The rows below come in pairs that one turn or mirror swaps. Which row does each named row swap with?
z229: [-0.10 -0.01  2.18 -0.68  0.77 -0.06  0.61  0.10  1.48  0.79 -0.34 -1.70
 -0.22 -0.09 -0.44 -0.77 -0.74 -0.99  1.63  1.17 -0.49 -0.63  1.51 -0.45
  0.21 -0.08  2.09 -0.43  2.80  0.10 -2.23  1.92 -1.10 -0.14 -1.53  0.31
  1.07  0.82 -0.81 -1.42 -0.31 -1.40  0.43 -2.30  0.40 -0.63 -1.56 -0.39
 -1.27  0.66 -0.40  1.60 -1.22  1.32  1.03 -0.70 -0.73  2.02 -0.97  0.24]
z547: [-0.87  0.72  1.03  1.21 -1.74 -1.08  0.67  2.21 -0.17 -0.45 -0.92 -0.60
 -0.72  0.66 -0.51  0.19 -0.76 -0.86 -0.32  0.36  0.01 -0.66  1.46 -1.65
  1.44 -0.38  1.91  0.12  2.27  0.87 -0.84  0.30 -0.69 -0.46 -1.51  0.19
 -0.27  1.86 -1.13 -1.08 -0.87  0.81 -0.11 -1.04  1.42 -1.97 -1.01 -0.99
 -0.08 -1.34  0.82  0.71 -2.14 -0.04  0.25 -2.64  0.01 -0.99 -1.16 -0.49]
z764: [ 2.16  2.01 -0.69 -0.22  0.85 -0.44  1.05  2.40  0.75  0.74 -0.93  3.02
 -1.50  2.02  0.82 -2.52  0.80  0.77 -0.16  1.97  1.17  0.00  0.97  1.96
  0.12 -0.28  0.52  0.84 -0.44 -1.69 -1.08 -0.47 -1.72 -3.65 -0.65  0.21
 -0.21 -0.17 -0.19 -0.59  0.58 -1.20 -3.13 -1.97  0.14  0.05 -0.44 -1.28
  0.83 -1.95  0.16  1.22 -0.39 -0.72 -0.25  0.91 -2.42 -0.11 -1.23  0.88]
z286: [-0.06 -0.69  1.57 -0.37  1.43 -2.17  0.96  0.12  2.92  1.29 -0.17  0.94
 -0.84  0.68  0.74 -2.26  0.54 -0.50  2.36  1.00  2.13  1.07 -0.04 -0.48
 -0.20  0.39  0.75 -0.52 -1.18 -1.26 -0.33  0.55 -0.91 -2.48 -1.32 -0.74
  0.54 -0.88 -1.11 -0.85  0.99 -0.53 -2.37 -3.64  0.94  0.32 -3.09 -1.21
  1.27 -1.33 -0.51  0.76 -2.95 -0.60 -0.76  0.27 -1.25  1.04 -0.87  1.02]
z707: [ 0.34  1.57 -0.56  0.50 -1.30  0.67  0.20  2.47  0.31 -0.12 -1.48  1.08
 -1.06  0.24  0.48 -1.04  0.61  0.17  0.33  1.30 -0.54 -0.43  1.88 -0.11
  1.19 -1.68  1.55 -0.12  2.24  0.01 -2.16  0.66 -0.85 -1.41 -1.25  2.47
 -0.42 -0.46 -0.85 -0.53 -1.15  0.04 -0.23 -3.05  1.46 -1.47 -0.70 -0.21
 -0.58  1.04 -0.25  1.79  0.44  0.51  0.29 -0.85 -1.13 -1.71 -1.40  0.18]
z979: [ 0.74  0.45  0.03  0.17  1.16 -2.39  0.93  1.59  1.69  1.10 -0.70  2.36
 -1.06  1.35  1.02 -1.77  0.90 -0.10  0.62  1.21  2.38  0.22 -0.50 -0.19
  0.49  0.89  0.34  0.98 -1.63 -1.80  0.29 -0.70 -1.17 -3.58 -0.65 -1.17
  0.32  0.21 -0.71 -0.71  0.61 -0.52 -2.82 -2.61  0.80  0.00 -2.16 -1.50
  1.70 -2.96 -0.16  0.99 -2.65 -1.04 -0.51  0.20 -1.70  0.19 -1.02  0.89]
z594: [ 1.30  1.19 -0.66  1.00 -0.87  0.89  0.03  1.89 -0.01 -0.55 -1.55  0.05
 -0.90 -0.22  0.05 -0.45  0.47  0.43  0.22  1.20 -0.83 -0.53  1.32 -0.23
  1.59 -1.42  1.60 -0.37  2.91  0.74 -1.83  0.31 -1.20 -0.69 -1.34  2.06
  0.11 -0.38 -1.13 -0.71 -0.98 -0.42  0.41 -2.77  1.23 -1.24 -0.77 -0.08
 -0.96  1.06 -0.75  1.59  0.38  0.86  0.44 -0.76 -1.25 -1.59 -0.92  0.40]
z454: [ 0.98 -1.24  1.34  0.35  0.46 -1.26  0.05 -0.59  2.33  0.53 -1.00 -1.65
 -0.71 -1.26  0.19 -0.54  0.71 -0.40  2.39  1.17  0.76  0.02 -0.75 -1.03
  1.17  0.59  1.03 -0.52  1.57  0.61  0.35  0.67 -0.97 -0.35 -1.53  0.16
  0.94 -0.52 -1.49 -0.47  0.25 -0.48  0.83 -3.81  0.76 -0.07 -3.14 -0.41
 -0.04  0.56 -1.83  1.46 -1.80  1.12 -0.06  0.13 -1.35  1.06 -0.78  0.89]
z227: [ 2.04  0.34  0.05  0.59 -1.31 -0.35  0.73  0.56 -0.46  0.39 -1.70 -1.26
 -0.99 -0.86 -0.29 -0.07 -0.53 -0.24  0.20  1.16 -0.94 -1.55 -0.20 -0.44
  1.23  0.19  0.70 -0.15  2.94  1.42 -1.07 -0.05 -0.46  1.09 -1.69  0.76
  1.11  0.47 -2.28  0.11  0.15 -0.08  1.19 -2.24 -0.02 -0.78 -1.72 -0.43
 -1.12 -0.02 -0.95  1.05 -0.04  1.12  0.45 -1.24 -0.19 -0.07 -1.82  0.24]
z287: [ 2.57  1.92 -0.97 -0.35  0.29 -0.17  0.51  2.00  0.26  0.83 -1.68  2.94
 -1.89  1.15  1.19 -1.91  1.18  0.46 -0.25  2.10  1.02 -0.36  0.65  2.46
  0.51  0.10  0.55  1.34  0.41 -1.60 -0.85 -0.05 -1.64 -3.74 -0.61  0.48
  0.11 -0.10  0.25 -0.35  0.09 -1.04 -2.15 -2.19  0.11 -0.15 -0.33 -1.21
  0.42 -1.29 -0.37  1.88  0.32  0.04 -0.38  1.26 -2.37  0.24 -1.80  0.68]
z280: [ 1.78 -0.18  0.07  0.52 -1.58 -1.22  1.02  0.95 -1.03  0.33 -0.67 -1.62
 -0.77 -0.78 -0.27 -0.47 -1.39 -0.67  0.43  1.16 -0.48 -2.27 -0.77 -0.91
  0.84  0.42  0.01  0.13  2.07  1.36 -1.57  0.21  0.37  1.26 -1.48  0.17
  0.93  0.58 -2.64  0.51  0.59  0.18  0.19 -2.53 -0.70 -0.74 -2.01 -1.16
 -0.58 -1.23 -0.08  1.37 -0.74  0.62  0.37 -1.51  0.22  0.02 -2.18  0.85]
z534: [ 0.62  1.29  0.40 -0.37  0.34 -1.90  2.41  1.94  0.60  1.38 -0.08  2.89
 -1.17  2.23  0.66 -2.74 -0.79  0.05 -0.06  1.16  1.15 -0.19  0.60  0.96
 -0.92  0.53  0.23  0.26 -1.48 -1.28 -1.49 -0.54 -0.60 -2.70 -1.27 -1.00
  0.34  0.10 -1.55 -0.36  1.20 -0.42 -3.50 -1.99 -0.14  0.13 -1.51 -1.70
  0.83 -3.15  1.01  0.18 -1.66 -1.62 -0.52 -0.21 -0.53  0.41 -1.95  0.40]
z411: [ 2.13  0.65  0.42  0.22 -0.13 -2.01  0.83  1.56 -0.38  0.80 -1.41  1.03
 -1.69  1.36  0.26 -0.86  0.05 -0.33 -1.02  1.56  1.57 -1.05 -0.28  1.50
  0.71  1.80  0.93  1.86  0.48 -0.63  0.90 -0.76 -1.66 -2.89 -0.80 -1.91
  0.34  2.25  0.07 -0.73  0.49 -0.55 -1.81  0.11 -0.52 -0.24 -0.72 -2.23
  0.90 -3.73  0.41  0.98 -2.05 -0.21 -0.05 -0.10 -1.75  0.83 -1.61  0.38]
z614: [ 0.54  0.50  2.09 -1.51  2.30 -1.08  1.27  0.43  1.85  1.69  0.23  0.81
 -0.72  1.55  0.28 -2.36 -0.62 -0.56  1.34  1.46  1.15 -0.27  1.21  1.49
 -0.96  0.82  1.38  0.40  0.24 -1.71 -1.89  1.44 -1.64 -2.54 -1.32 -1.31
  1.08  0.77 -0.15 -1.50  0.81 -2.06 -2.14 -1.67 -0.43  0.52 -1.28 -1.45
 -0.21 -1.57  0.42  1.38 -1.88  0.16  0.47  0.74 -1.58  2.88 -1.18  0.69]
z517: [ 0.51 -0.47 -0.06  1.37 -0.57 -0.93 -0.37  0.88  0.83 -0.06 -1.70 -1.24
 -0.49 -1.15 -0.08  0.42  0.88 -0.14  0.86  0.96  0.30 -0.66 -0.67 -1.97
  2.11  0.04  1.12  0.04  2.21  0.83  0.11  0.06 -0.84 -0.14 -1.22  0.71
  0.46  0.35 -1.80 -0.38 -0.71  0.26  1.41 -3.24  1.54 -1.17 -2.53 -0.06
 -0.14  0.30 -1.36  1.29 -1.60  0.95  0.06 -1.20 -1.04 -0.89 -0.75  0.42]
z486: [ 1.05  0.58  0.51 -0.36 -0.24 -2.42  2.10  1.71 -0.17  1.17  0.27  1.55
 -1.13  1.30  0.45 -2.43 -1.41 -0.52  0.17  1.02  1.04 -1.25 -0.43  0.29
 -0.68  0.95 -0.49  0.43 -1.22 -0.73 -1.65 -0.36  0.23 -1.40 -1.23 -1.10
  0.44  0.19 -1.98  0.30  1.47 -0.32 -3.32 -2.13 -0.84  0.06 -1.62 -1.98
  0.89 -3.52  1.15  0.75 -1.71 -1.20 -0.32 -0.80  0.08  0.53 -2.44  0.96]

z547 is swapped with z411
z707 is swapped with z287
z486 is swapped with z280
z227 is swapped with z534

